(in the rows, 128 means zero)
One turn moves every row onto another: examples first, then more rows asked
Rede: [132 158 121 113 153 155 142 159 141 123 137 131 101 108 122 121 143]
sivi: [151 131 148  99 140 129 127 132 122 108 136 143 120 104 124 134 161]
gizu: [109 122 124  88 138 156 137 146 126 105 137 148 138 117 121 135 161]
Nuvi: [132 121 144  96 134 148 135 127 123 141 146 136 123  82 153 142 166]
tipu: [143 145 146 125 147 131 132 135 122 105 147 163 131 101 125 121 157]
led: [118 123 117 114 139 142 141 134 133 127 104 129 109  86 132 113 158]
besak: [135 105 113 124 154 174 127 140 155 124 136 139 126  87 114 142 148]
giz: [112 129 137 123 136 144 144 151 133 130 106 138 123  95 123 112 164]
Gigig: [113 130 133  97 136 165 138 137 129  95 146 159 139 109 140 125 167]
keluz: [119 131 142 121 132 151 139 132 138 119 109 139 114  88 147 106 173]
Zitiv: [152 136 127 108 149 129 127 117 125 100 142 147 114  88 134 125 154]
fali: [133 166 136 120 148 163 141 155 145 115 144 141 106 106 136 113 151]
zaron: [111 136 120 135 144 147 141 134 135 120 115 146 120  79 136 101 159]
fepo: [120 153 124 136 154 163 145 134 151 128 141 139 145  92 135 158 159]
Dofan: [136 111 140 130 147 180 127 138 158 117 142 149 132  87 131 136 163]
zape: [135 149 136 103 148 157 111 156 147 117 135 119 110 102 134 125 166]
ruga: [120 133 130 120 145 141 151 145 116 152 152 149 135  85 129 137 149]
seri: [136 155 117 111 156 157 110 145 149 113 139 123 107  90 141 120 160]
Nov: [133 146 121 111 147 166 150 118 151 124 134 126 124  90 144 165 156]
lada: [132 123 124  99 140 144 136 118 122 138 148 136 120  72 153 138 157]
dofaf: [139 116 119 130 149 181 148 128 155 115 144 153 116  83 129 131 143]
dabi: [120 150 124 129 153 160 144 140 150 133 139 135 143  96 129 164 158]
bofo: [139 109 139 118 142 180 150 145 154 123 135 146 118 101 118 142 149]
Vaz: [143 138 125 116 154 121 135 138 118 114 139 150 125 101 109 130 146]
rese: [111 124  99  92 146 153 140 133 125 101 139 148 131 103 122 132 147]
nutop: [132 146 133 112 141 167 150 122 153 124 134 128 127  94 145 166 162]
zudot: [121 137 135 127 144 146 150 137 118 144 157 158 138  81 142 129 153]
Kupe: [112 132 106 105 145 160 135 127 130  92 149 160 135  95 141 121 157]

giz turns into led
sivi turns into Vaz
And these:
fali turns into zape
fepo turns into nutop
Kupe turns into Gigig
Dofan turns into bofo
zudot turns into Nuvi

One turn moves every row onto another: examples first, then more rows asked
Fiteg: [116 125 117 125 134 119 103 117 150 113 138 132 121 127  92 123 158 123
 105]
roge: [128 122 113 111 114 116  99 125 146 133 132 144 114 142 132 101 120 140
 127]
Nivi: [128 128 115 108 114 126 101 125 146 145 130 150 108 143 122 105 120 140
 130]
Rem: [124 141 121 107 127 143 150 117 147 103 151 154 125 145  96 131 117 138
 122]
Tum: [123 118 128 140 119 127 151 113 144 114 153 137 127 159 135  93 140 107
 112]
tanil: [132 140 112 108 107 129 104 127 148 144 134 154 116 140 115 111 117 136
 131]
sel: [115 157 111 126 118 147 129 120 147 135 148 153 117 162 130 139 160 115
 136]
Mabi: [129 135 125 138 108 131 153 114 143 114 160 144 137 154 124 100 134 102
 115]
Zod: [117 115 130 136 124 136 154 112 144 127 143 144 110 164 126  94 145 110
 114]
Lut: [118 128 129 131 119 148 158 116 145 137 146 152 110 162 114 101 143 106
 116]
tolu: [117 110 124 111 143 137 146 110 147 101 138 144 108 153 114 117 128 149
 119]
faviz: [122 116 122 115 137 126 144 111 147  87 149 137 127 148 121 117 123 146
 117]
tebu: [115 127 115 122 133 124 102 118 150 118 139 134 118 127  87 125 160 123
 104]
Kun: [119 143 111 135 118 125 121 118 146 111 156 138 133 161 153 129 157 115
 130]
Kob: [119 129 115 125 131 119 101 118 149 111 142 131 126 124  91 125 154 122
 104]
sop: [134 131 111 114 110 112  98 125 146 127 138 143 127 138 132 104 116 137
 127]
tana: [119 133 115 124 130 122 104 119 150 114 144 135 126 125  87 128 156 119
 108]
zor: [113 130 113 131 130 130 120 116 147 120 144 136 115 166 153 124 164 120
 130]
Toti: [126 142 127 133 108 143 158 118 145 130 157 153 127 155 110 107 135 101
 118]
dobos: [115 127 121 105 138 148 151 114 148 112 140 153 108 152  99 125 125 146
 120]
dep: [109 137 113 126 127 142 123 117 148 134 139 148 106 167 141 130 166 120
 132]
rodam: [135 142 111 111 104 120 101 128 147 134 142 151 130 137 121 109 113 133
 130]
fab: [127 134 119 113 127 130 147 115 146  87 158 143 137 142 111 125 116 139
 119]
Rar: [118 132 115 123 130 126 105 118 150 117 140 136 122 127  84 127 156 121
 106]
Mag: [118 159 109 130 114 136 123 120 147 121 158 145 134 157 139 137 155 110
 133]

Rem turns into faviz
tebu turns into tana
And these:
zor turns into sel
rodam turns into roge
Tum turns into Lut

One turn moves every row onto another: examples first, then more rows asked
Nezof: [109 123 147 121 142 132 109 128 112 134 142 123 122 118 117 118  97 128
 147 128 118  90 127 137 132 121 111 143 134 155 154 136 133]
Zoli: [113 123 127 136 123 117 119 132 123 116 125 139 127 166 124 125 113 121
 140 126 148 105 144 133 136 135 116 133 160 100 137 103 138]
tinab: [125 124 143 141 114 136 105 149 125 113 107 130 123 104 108 129 107 123
 143 132 131 126 134 125 114 155 110 101 122 143 138 135 128]
kelo: [114 124 145 121 131 108 114 172 132 116 123 132 124 121 128 133 106 132
 147 111 137 124 143  96 128 136 126 128 129 135 156 137 113]
vif: [119 119 144 136 107 115 113 154 129 110 110 125 127 110 128 125 100 119
 137 117 132 126 133 105 134 145 122 107 126 145 163 144 128]
Gitut: [136 123 152 109 121 123 101 137 104 121 118 140 120 101 106 143  98 126
 129 124 133 102 133 107 131 129 110 121 140 120 160 131 165]
kol: [134 110 104 130 117 104 122 111 137 103 132 126 140 120 138 157 114 125
 132 105 131 115 131 136 137 123 115 116 147 130 128 123 138]
dovus: [136 134 135 126 115 139 115 112 110 116 125 135 140 104  89 133 102 119
 113 128 126 111 131 128 133 130 106 122 127 117 156 128 146]
Gevid: [132 134 148 124 135 118 116 128 126 125 140 139 141 134 126 129 117 108
 149 111 146 122 151 155 132 130 129 155 145 131 141 127 178]
gakub: [130 126 147 135 130 139 113 143 135 118 118 144 109 117  96 130 109 129
 124 123 136 133 154 134 115 157 117 125 123 139 139 137 113]
fuv: [143 137 118 126 121  97 118 152 111 122 110 120 122 130 139 126 123 129
 117 146 126 125 166 124 136 137 133 150 127 130 130 143 160]
sibin: [130 140 135 143 131 129 124 146 131 124 115 126 127 127 118 119 111 124
 122 122 133 142 167 128 123 157 117 146 116 148 155 133 119]
Kat: [153 116 120 112 120 109 118 121 130 120 132 121 137 128 130 165 117 123
 154  98 126 110 119 129 124 112 124 137 133 127 139 120 138]
fesi: [120 127 138 128 132 110 105 135 134 125 129 133 118 124 122 142 118 127
 141 112 142 114 165 165 133 135 124 132 151 131 116 123 175]
perod: [124 120 137 128 120 141 109 120 130 133 143 120 116 122 117 125 102 129
 139 121 127  94 127 131 138 115 118 138 123 160 161 116 122]
Sobed: [111 132 150 122 149 104 112 129 110 131 132 120 126 102 130 115  95 121
 146 136 128  93 145 140 129 138 109 139 142 155 147 138 141]
Kab: [142 128 115 140 109 134 103 136 138 116 112 117 121 139 126 125 117 116
 112 124 124 104 121 126 133 133 130 110 112 113 154 129 158]
Palut: [129 141 112 134 127 145 109 120 127 129 122 114 139 115  88 137 111 129
 112 129 115 118 147 135 122 127 119 135 125 121 133 111 125]
sitor: [133 119 126 148 123 118 121 140 110 118 124 105 119 144 130 138 118 142
 134 124 144 101 134 147 126 153 106 133 147 103 140  97 150]
Seli: [146 135 113 122 126 108 111 132 136 111 128 152 120 138 123 125 126 126
 110 142 139 122 165 119 120 135 134 136 145 116 118 134 129]
zufa: [148 107 123 131 124 120 125 138 118 102 121  96 120 141 127 144 103 141
 116 136 129 116 127 151 135 145 128 143 152 118 147 131 153]
Lel: [152 139 113 142 115 127  93 136 136 121 125 139 122 128 126 132 134 122
 123 136 136 108 140 130 107 140 119 111 123 111 124 107 136]
Fop: [153 106 134 120 128 114 116 144 118  97 136 133 137 126 125 149 106 126
 127 154 136 124 122 150 132 128 138 143 163 118 139 128 132]
porem: [115 130 116 133 136 112 106 151 124 127 132 123 135 110 147 133 106 122
 120 126 136 123 170  95 129 135 139 148 157 134 145 110 148]
kub: [125 128 121 116 137 111 120 118 155 120 123 116 119 108 124 124  99 132
 140 143 146 103 155 122 124 134 121 128 143 164 135 104 121]
dupoz: [121 121 134 112 132 118  98 158 111 123 115 126 127 107 134 136  97 127
 140 133 131 110 148  91 126 130 124 132 155 134 150 126 173]
vona: [129 127 131 124 137 107 116 173  96 124 130 131 125 118 137 140 126 134
 141 141 135 113 134 126 129 128 122 140 118 110 129 128 159]
tes: [121 139 133 132 137 124 118 171 126 126 118 119 137 124 131 125 115 134
 151 125 130 134 156 112 116 145 114 143 118 143 148 122 116]
mava: [156 124 139 130 109 103  98 148 111 124 116 131 137 127 133 150 117 110
 147 154 132 117 135 151 134 120 135 135 149 123 142 105 137]
Deta: [128 123 121 130 118 133 117 114 148 125 137 117 125 111 124 125 104 131
 138 135 143 102 138 124 129 122 118 128 129 165 151  98 119]
Faluf: [132 128 130 127 104 106 104 136 126 127 101 128 128 163 123 129 107 106
 140 139 128 112 151 138 146 121 138 136 155 120 147 114 145]
Libob: [120 115 130 120 133 127 120 155 121 108 137 143 121 134 125 133 112 123
 119 125 135 109 117 119 141 123 133 125 121  97 149 143 152]
ker: [120 131 140 113 146  89 116 123 134 127 119 116 116 104 128 121  95 126
 138 138 140  97 160 131 129 142 120 134 145 160 141 124 133]
paz: [145 129 133 110 130 127 118 128 127 124 131 122 152 143 127 140 115 112
 162 110 127 118 126 137 121 117 128 154 134 132 143 129 166]
fos: [117 116 110 134 124 110 113 124 141 108 118 119 130 122 129 147 111 130
 134 117 130 117 155 155 137 134 115 112 154 137 110 126 164]
buvu: [125 139 112 137 136 124 106 136 134 137 133 114 128 114 117 145 115 132
 110 117 128 121 171 120 124 129 141 151 138 123 132  99 120]

fuv turns into Seli
vif turns into kelo
And these:
Sobed turns into ker
Fop turns into mava
Gevid turns into fesi
buvu turns into Palut

One turn moves every row onto another: examples first, then more rows asked
zela: [125 116 135 156 143 149 113 142 101 161 164 145 139 148 129 124]
Guv: [123 152 120 151 151 137 136 162 110 158 155 137 153 136 126 124]
Pup: [105 121 126 161 149 112 108 149 125 144 162 142 165 151 124 102]
ropa: [125 135 126 168 145 119 104 163 131 143 150 153 132 138 133 101]
Vedom: [107 135 142 163 153 117  94 161 125 123 149 134 153 132 106 113]
til: [107 152 139 135 124 121 101 120 135 147 144 131 138 115 113 107]
Febam: [130 119 132 132 127 117 132 132 130 147 144 119 139 122  85 116]
sevu: [138 106 129 145 119 123 123 145 126 164 143 132 138 135  93 104]
dovi: [122 124 120 139 133 114 108 129 121 140 141 133 112 110 114 103]
Dube: [117 137 136 172 136 139 110 149 118 149 160 160 129 152 107 121]
gima: [112 133 130 130 153 113  95 161 134 143 155 115 149 151  93 126]
finaz: [ 98 137 127 137 139 140 110 133 112 140 172 120 153 152 115 135]
sug: [116 135 100 148 135 136 127 142 104 168 159 132 148 146 104 122]
Mamov: [118 144 129 153 162 124  90 137 104 148 148 128 159 140  97 129]
sot: [141 125 129 111 128 124 121 133 134 148 168 127 139 148 115 119]
Rara: [126 142 121 143 150 112  95 155 131 143 151 118 149 155  87 111]
durus: [106 134 129 162 142 117 106 164 137 152 149 160 138 126 128 110]
Tun: [120 128 133 130 116 127 115 129 132 144 144 143 144 101 122 116]
gan: [104 128 135 162 163 106  90 156 126 136 146 135 136 134 107 118]
fim: [150 115 136 129 125 124 119 124 137 151 147 130 133 129 121 125]
gusuz: [131 158 126 151 126 142 112 166 132 158 148 155 145 132 111 120]
tobub: [111 137 126 159 163 120 107 117 109 155 159 125 139 150 117 113]
vosa: [ 94 131 140 155 140 134 116 135 113 162 162 148 158 137 112  99]
didis: [132 144 132 146 134 139 111 166 136 165 151 155 133 136 124 134]
vatal: [125 124 127 149 125 124 105 129 120 140 157 161 112 124 113 109]
fugu: [129 130 135 135 148 116 113 126 111 139 150 122 138 125  77 123]
nifa: [136 146 120 129 147 126 117 165 133 167 148 124 150 144 106 137]
dig: [116 109 142 127 135 120 120 142 122 123 152 115 128 119 112 114]
Punal: [140 118 157 141 138 124 108 129 129 158 142 131 149 123 131 113]
sivit: [134 140 125 137 130 130 136 136 120 150 149 147 151 105 121 129]
boto: [117 115 129 140 119 135 125 157 114 128 149 116 134 123 102 133]
pevi: [145 146 127 132 146 133 111 165 129 149 153 121 157 148 119 133]
nodut: [109 108 133 136 146 108 118 142 118 125 161 132 148 119 122 100]
kuz: [119 148 120 123 139 136 100 152 119 156 170 129 143 165 113 114]
Fidi: [117 136 109 138 134 113 114 135 123 133 149 111 116 128 127 116]

durus turns into didis
sug turns into finaz
And these:
Pup turns into Dube
sivit turns into sot
til turns into Punal
gusuz turns into pevi
dovi turns into Tun

